Each row is where one point has got to under a steady rotation. How many ticks took it there?
The counts run from 0 to 974.
[-0.07,  0.13, -0.84,  4.47, -0.99, -1.76,  0.62, -0.37,  0.90,  0.45,
 -0.67,  1.14, -0.51,  2.45,  0.07,  5.00, -2.07,  1.23,  2.62,  2.09,
 -0.38, -0.40, -1.63, -0.65, -2.16, -3.11,  0.38,  0.17,  0.67,  1.95,
  2.14,  0.63,  0.20, -0.04, -0.78, -0.34] | 831
[-4.32, -2.59,  2.31,  3.99,  1.51, -0.08, -1.25, -4.57,  0.60, -2.09,
 -1.98,  2.03, -0.31, -0.54, -1.61,  1.31, -0.74,  2.17,  2.61,  1.79,
  0.55,  0.53, -0.69,  0.74, -0.04,  0.47, -2.35, -1.71, -0.07,  1.44,
  1.93,  0.56,  1.10,  0.15, -1.50, -0.84] | 498
[ 0.32, -1.03, -0.36,  0.78, -1.83,  1.49, -2.40,  0.86,  1.18,  0.96,
  1.88,  0.49,  0.22,  1.94,  0.03,  2.59, -1.57, -6.42,  0.11,  1.83,
 -1.34,  2.34, -2.94,  3.06, -0.83, -1.14, -1.55, -1.25,  2.22, -0.30,
  2.38,  0.25, -1.26, -1.72, -2.59,  1.33] | 460
[-3.27,  4.77,  2.22,  1.18, -0.23,  1.32,  1.10, -0.27, -0.05, -0.42,
  2.84,  4.65,  0.07, -1.13, -0.64,  1.66, -0.82,  1.72,  0.36,  2.61,
 -1.96,  0.32, -1.37,  2.49, -0.53, -2.50, -0.18, -2.10, -0.59,  0.51,
  2.36,  0.02,  2.82,  0.65, -0.22, -0.27] | 825
[-2.32,  3.17, -1.30, -0.15, -2.11,  1.27, -2.53, -1.93,  1.40,  0.80,
 -4.41,  0.91,  0.21,  0.90, -0.85, -0.51, -0.77,  2.85, -0.16,  1.69,
 -2.20,  1.53, -1.73,  0.43, -4.36, -2.81,  0.44,  0.28,  0.20, -0.90,
  2.26, -0.31, -0.84, -1.12,  1.45,  1.15] | 337
[-0.13,  0.95, -1.60, -0.94,  1.18, -1.77, -2.85, -2.91, -1.59, -1.86,
 -1.67,  0.43,  4.23,  1.13,  0.06,  1.71, -0.85,  2.73, -1.59,  0.42,
 -0.91,  0.88, -4.62, -1.31, -0.92,  1.79,  1.97,  2.71, -0.73,  3.41,
 -0.37, -1.37, -1.28,  0.90,  2.36,  0.95] | 518
[-1.01, -1.07, -0.85, -0.35, -0.40, -1.35, -2.17,  1.32, -0.48, -0.49,
 -1.77,  0.44,  2.28, -1.12, -1.76,  0.15, -0.99,  2.31,  3.99,  3.34,
 -1.33,  2.97, -4.67,  1.56, -0.80,  3.37,  0.11,  2.93,  0.11,  1.12,
  2.97,  0.08, -0.82,  0.74, -2.36, -0.92] | 677
[ 3.85,  0.69,  1.43,  0.96, -3.86, -0.49,  1.43, -1.32,  4.72, -2.46,
  2.89,  1.72, -2.53,  2.62,  0.02,  0.89,  1.21, -2.02, -1.14,  0.83,
 -1.87, -0.48, -1.09,  1.94,  0.42,  0.38, -0.57, -0.03, -0.33, -0.06,
  0.35, -0.84, -0.31, -1.15,  1.12,  3.45] | 876
[-2.50,  0.61,  1.34,  3.39, -0.40, -2.58,  0.11, -2.58, -1.59,  0.56,
 -0.57,  0.31,  1.86,  1.51, -1.52,  1.24, -3.11,  2.95,  3.11,  0.97,
 -0.83, -0.29, -3.31, -1.83, -1.53, -0.99,  0.01, -0.86, -0.21, -1.72,
  3.50,  0.10, -1.90, -0.60, -1.32, -0.34] | 835
[-1.61,  2.31,  2.14,  1.03, -1.08, -0.89, -2.57, -1.21,  0.75,  2.26,
  0.23, -1.20,  0.64,  0.41, -2.02,  4.66, -0.82,  1.32,  1.61,  2.84,
 -0.58,  3.33,  0.36, -1.10, -0.93,  1.05, -3.01, -1.25,  3.13, -0.76,
  2.73,  0.61, -0.95,  1.78, -1.42, -1.16] | 906
[-0.12,  2.22,  0.94,  1.77, -1.81, -1.31,  0.76, -1.33,  0.13, -2.88,
  1.45, -1.50,  0.80,  1.80,  0.55,  0.48, -0.52,  3.29, -0.49,  4.48,
  2.27,  0.15, -0.97, -0.12, -1.10,  2.21, -1.22, -0.21,  0.00, -2.48,
  3.23,  2.05,  1.33, -0.57, -2.24, -0.73] | 579
[-1.40,  5.42, -0.47, -1.51, -1.11,  1.31, -1.64, -1.01, -1.30, -2.89,
 -1.12,  2.29,  2.38,  2.08,  0.57, -2.31, -0.19,  0.15,  0.50, -1.83,
 -0.91, -1.16, -3.62,  0.77,  0.38, -0.24,  1.96, -0.31, -0.85, -2.86,
  2.87,  1.56, -0.94, -0.87,  0.71,  0.00] | 445
[ 0.58,  4.00, -3.34,  2.20, -0.30,  0.89, -1.01,  1.39, -0.70, -2.01,
  0.71,  2.11,  0.10,  1.01, -0.46,  3.36,  0.51,  1.51,  2.04,  3.19,
 -0.88, -3.04, -2.86,  0.38, -1.88,  0.89, -1.15,  2.34, -0.26,  0.53,
  3.06,  2.22, -1.15, -1.46, -1.41, -1.18] | 350
[-0.01, -2.53, -0.04,  1.57,  0.62,  1.20,  0.93,  1.06, -2.54, -3.24,
  0.25,  3.33,  1.65,  2.43,  0.06,  0.49, -1.38, -0.94,  4.11, -0.12,
  0.09, -0.18, -5.84,  1.42,  0.37,  0.38, -0.59,  0.62, -1.10, -0.18,
  2.99,  2.95,  0.74, -1.23, -1.20, -0.24] | 935
[-1.49,  1.18,  1.04,  1.86,  1.95, -0.17, -2.39, -1.61, -1.04,  2.29,
  0.32,  0.83,  1.47, -0.17, -0.65, -1.14, -2.81, -0.23,  0.71,  1.46,
  0.52, -0.05, -2.58,  3.83, -2.30,  5.39, -2.13, -1.80,  0.30, -0.29,
  1.33,  0.49, -2.33,  0.62,  3.00,  0.51] | 791
[-0.87,  0.34, -1.94,  1.38,  1.24,  0.86, -2.87, -0.96, -0.11, -1.30,
  1.09,  1.58, -0.68,  2.60,  1.37,  2.13, -0.46, -3.66, -1.99, -0.84,
  1.38,  0.93, -0.73,  2.48, -3.15, -0.55, -0.87, -3.39, -1.65,  1.55,
  0.23, -0.95,  2.87,  0.34,  3.77, -2.26] | 636
[-0.10,  0.06, -1.22,  2.64, -0.16, -0.45,  1.66, -0.41, -1.52, -4.95,
  1.91,  1.07,  2.35,  1.90, -0.78, -1.18, -0.70,  2.38,  3.27,  2.89,
  1.76,  0.71, -3.03, -0.80, -1.37,  0.19, -1.83, -0.42, -0.58, -1.26,
  3.22,  2.67,  0.10, -1.94, -2.01, -1.31] | 757
[ 0.07,  0.19,  2.77,  2.34,  1.82, -1.42, -0.92, -2.22, -0.56,  2.25,
 -1.75, -0.14,  2.64,  1.24, -1.68,  0.18, -2.64,  1.11,  1.26,  0.49,
  0.96, -1.14, -4.96, -0.83,  0.56,  1.02,  0.49, -2.09,  1.89,  1.05,
  3.88, -0.39, -2.41,  0.08,  0.18,  0.00] | 285
[-0.51, -1.39, -0.74,  1.85,  1.85,  1.30,  1.41, -2.08, -1.57, -1.36,
 -0.67,  2.19,  3.69,  0.93,  0.83, -1.66, -2.73,  0.60,  3.55,  2.40,
  0.30,  1.58, -4.36,  2.14,  0.92, -1.13,  0.54,  2.03,  0.37,  1.09,
  2.75,  2.52, -0.61, -0.64,  0.69, -1.22] | 934
[ 0.78, -1.83, -1.00,  0.14, -1.31,  0.44, -3.39,  1.86, -0.49, -0.22,
 -2.58,  2.59,  1.61,  1.59,  0.49,  0.65, -2.20, -1.46,  0.94, -0.87,
 -1.26,  2.59, -3.65,  2.04, -2.45,  3.91, -1.01,  1.30,  0.67, -0.54,
  0.69,  2.97, -1.60, -0.80, -0.45,  2.68] | 784
[-0.77,  4.60, -0.40, -2.20, -2.68, -0.28, -1.11, -2.03, -0.27,  0.77,
 -0.33,  0.08,  3.04,  1.20, -0.78, -3.07, -0.59,  0.49,  2.69, -1.35,
 -2.34,  1.42, -4.54,  1.05,  0.26, -0.73,  2.25, -0.12,  0.47, -2.38,
  2.45, -0.39, -1.85,  0.40,  1.14,  0.75] | 444
[-2.15,  0.90, -1.83,  1.95, -1.38, -0.49, -0.17, -2.85, -0.23,  0.64,
 -0.68, -0.19,  1.75,  1.50,  0.73,  0.47, -1.90,  0.71, -0.51,  1.40,
  0.85,  2.07, -2.32,  1.56, -4.44, -3.74, -0.08,  2.54, -2.61,  1.59,
  2.83, -1.55,  1.65, -1.76,  0.71, -3.51] | 744
[ 1.52,  0.81,  3.22, -1.42, -1.99,  0.78,  0.26, -1.23,  0.63, -2.71,
  1.59,  0.56,  3.47,  1.81,  0.14,  0.66,  1.60, -0.56, -2.54, -0.79,
 -0.66,  1.77, -2.29, -1.43,  1.50,  3.04, -2.10,  1.17,  1.74, -1.59,
  0.57,  1.25, -1.66, -1.92, -1.47,  3.16] | 694
[ 1.38,  5.38,  1.41,  1.42,  1.11,  0.20,  0.29, -3.53,  0.72, -0.48,
  1.14, -1.02,  1.96,  1.35, -0.34, -0.08,  3.55, -0.56, -1.39, -1.01,
  2.54, -2.52, -3.42,  0.75,  0.54, -0.89, -0.51, -1.79,  0.76,  1.69,
  3.40, -1.76, -1.64, -1.13,  0.24, -2.00] | 363
[ 0.38,  0.42,  2.23,  1.18, -1.60,  0.77,  1.68, -0.49,  3.54, -0.98,
  3.19, -1.69, -3.48,  1.86, -1.47,  0.04,  1.01, -0.05,  1.93,  4.31,
 -2.16,  1.51, -2.06,  2.68, -1.02, -1.17, -1.46, -0.58, -0.38, -1.70,
  1.83, -1.09,  0.27,  1.05,  1.50,  1.07] | 318
[-3.21,  3.17,  1.48,  1.27, -1.15, -0.12, -2.25, -2.67,  0.42,  0.65,
 -2.93, -1.65,  4.28,  2.16,  1.00,  0.82, -0.16,  1.27,  0.39, -1.65,
  0.86,  1.44, -2.82, -0.10, -0.94, -1.93,  0.48,  0.28, -0.99,  0.55,
  3.37, -0.91,  1.14,  0.83,  0.21, -3.35] | 186
[ 1.42,  0.43,  0.33,  1.56, -2.87, -1.86, -1.66, -2.64,  2.72, -0.80,
  0.48,  0.01,  0.18,  1.97,  0.83,  4.88, -1.48, -1.26, -2.84,  1.12,
 -0.61, -0.69, -0.14,  0.46,  2.14,  2.68,  1.17, -2.32,  2.36,  2.48,
 -0.84, -1.26,  0.00,  2.70,  2.81,  2.57] | 67
[ 0.59,  1.25,  0.37,  1.82,  1.26, -0.69,  0.50,  0.58,  1.08, -1.27,
  2.47,  3.73,  0.36, -1.22, -1.31,  4.02,  1.53,  0.10,  2.94,  0.43,
 -3.01, -1.29, -3.90,  0.81,  1.01,  2.88,  0.23,  0.04, -0.56,  4.24,
 -0.56,  0.43, -1.70,  0.75,  0.98,  1.92] | 608
[-1.89,  1.11,  1.70, -4.13, -2.78,  2.18, -1.10, -1.47, -1.03,  1.68,
  0.98,  1.09,  0.25,  0.55, -0.83,  1.50,  0.06,  1.99,  0.07,  1.85,
 -1.55,  3.91, -1.75,  2.21, -1.98, -2.82,  0.31, -1.42,  0.57, -2.04,
  2.47, -0.76,  2.93,  0.38,  1.67,  2.21] | 816
[ 0.43, -1.45,  0.99,  2.24, -2.12, -1.42, -0.12, -6.34,  2.61,  0.12,
 -0.79, -0.15,  0.43,  2.41, -0.75, -2.43, -1.67, -0.13, -0.29, -0.15,
  0.71, -1.19, -1.54,  1.52, -1.91,  0.47, -0.43, -1.99,  0.24,  0.28,
  1.76, -2.54, -1.89, -0.95,  3.27,  2.42] | 878
[ 1.93, -1.49,  1.48,  2.37, -2.82, -2.90,  0.76, -2.46,  3.28,  0.18,
  0.29, -1.26, -1.57,  2.56,  1.51,  1.88, -3.95, -0.41,  0.39,  3.73,
 -1.02, -0.30, -1.50,  2.60,  1.73,  1.02,  1.89,  0.64, -0.12,  1.21,
  0.66, -1.41, -0.31,  1.75,  0.93,  1.27] | 396
[-1.55,  3.89,  2.64,  1.73,  0.28,  0.63,  0.44, -1.71,  1.32, -2.70,
  2.60,  2.03, -0.32, -0.18, -2.28,  2.58,  2.30,  0.98, -0.08,  2.79,
 -3.19,  3.02, -0.26, -1.23, -1.42, -0.34, -2.76, -0.64,  1.04,  0.67,
 -0.10,  0.02, -1.50, -0.50, -0.58,  0.24] | 426
[-0.80, -2.11, -1.35,  0.36,  0.17, -0.74, -4.07, -0.51, -1.85,  0.39,
 -1.04,  1.09,  2.46,  1.39, -1.41,  0.79, -2.72, -2.42,  2.38, -2.55,
  0.53,  1.71, -3.28,  2.20, -0.48,  3.91, -1.50, -1.15,  0.47,  0.51,
  2.96,  0.71, -1.39,  1.35,  0.00, -1.75] | 455
[-0.64, -0.87,  1.77, -1.05,  0.01,  0.28, -1.44, -3.98,  0.16,  0.61,
 -1.30,  0.61,  2.44,  0.74,  0.92, -0.49,  1.30, -2.28,  2.42, -2.75,
  0.15,  5.27, -3.16,  2.69, -2.34,  0.15, -0.16,  0.37,  0.76, -0.60,
  0.00,  1.22, -1.09, -1.77,  0.48,  0.97] | 44
[ 0.50,  2.86, -3.48,  0.26, -0.04, -0.53, -1.61,  0.52, -1.45,  0.48,
  0.35,  1.00,  1.72,  0.89, -0.80,  2.35, -1.17,  3.00,  2.37,  5.44,
 -2.30,  0.53, -3.03, -0.05, -1.56,  1.86, -0.19,  2.46,  1.11,  0.77,
  2.21,  1.87, -2.80,  0.59, -0.27,  0.56] | 349
[ 0.38, -0.55, -1.93, -0.12, -0.95, -0.99, -1.37,  0.47, -0.95, -1.11,
 -1.72, -0.99,  3.25,  2.32, -0.36,  1.82,  0.32,  1.72,  1.30,  0.22,
 -1.47,  0.07, -5.11, -1.86, -3.75,  0.09,  1.21,  3.25, -1.77,  1.44,
  1.81,  0.66, -0.05, -0.56,  2.53,  0.82] | 519
[-2.71,  2.21,  1.56, -1.21,  1.77,  0.83, -2.74, -1.64, -3.18, -2.39,
  0.72,  1.83,  1.87,  0.64, -0.31,  1.55,  1.68, -0.80,  0.71, -2.64,
 -3.23,  3.04, -2.29,  1.23, -1.41,  2.59, -2.03,  0.74, -1.17,  0.66,
 -1.29,  0.74, -1.23,  0.91,  0.26, -0.29] | 525
[ 2.04,  5.83,  1.80,  1.17, -0.31, -0.53,  1.12, -1.87,  2.05, -1.86,
  1.28,  0.02,  1.26,  2.10,  1.17,  0.05,  2.98,  0.50, -2.76, -0.48,
  0.83,  0.34, -2.61,  0.25, -2.98, -1.64,  1.30, -0.20, -0.35,  0.25,
  0.07,  0.65, -0.72, -4.00, -1.90,  0.65] | 34
[ 0.74, -0.14, -0.67, -3.14, -5.58, -0.27, -2.03, -2.48,  2.15, -3.46,
  0.02,  2.42, -1.82,  2.30,  2.33,  2.13,  0.80, -1.85, -0.53, -1.52,
 -1.14, -0.21, -1.05,  2.49, -0.52,  1.43,  0.45, -0.88, -2.42, -1.68,
 -0.77, -0.73,  0.68, -1.03, -0.23,  3.76] | 884
[ 2.10, -1.87, -0.57, -0.05, -1.54,  1.63, -0.58,  2.29,  0.07, -2.01,
  2.00,  1.81, -0.72,  3.51, -2.19,  2.16, -2.23, -0.92, -0.37,  3.60,
 -1.42,  2.60, -0.27,  1.97, -0.23,  0.76, -3.93,  1.73,  0.49, -0.40,
  2.62,  1.49,  1.19,  1.53,  2.10, -1.57] | 642
[-2.01,  3.89,  2.14,  1.87, -2.50, -1.55,  0.72, -4.27,  1.62, -3.19,
  2.64,  1.75,  1.53,  0.38, -1.17,  2.14,  1.98, -0.91,  1.35, -2.48,
 -2.16,  0.68, -0.34, -1.80,  0.10, -1.14, -0.82, -1.77,  0.41,  0.06,
  0.92, -1.42, -1.17, -1.41, -1.31,  1.01] | 434
[-0.52,  0.17,  2.70, -0.74, -2.70, -0.36, -0.45, -4.53,  2.55, -1.33,
 -1.21, -2.40,  1.98,  1.39, -1.32,  0.51,  1.83,  1.81, -0.23,  3.33,
  0.72,  3.67, -1.59, -0.23,  0.69, -0.20, -1.13,  2.64,  0.68, -0.05,
  2.95, -1.65,  0.35, -0.41, -1.84, -0.31] | 586
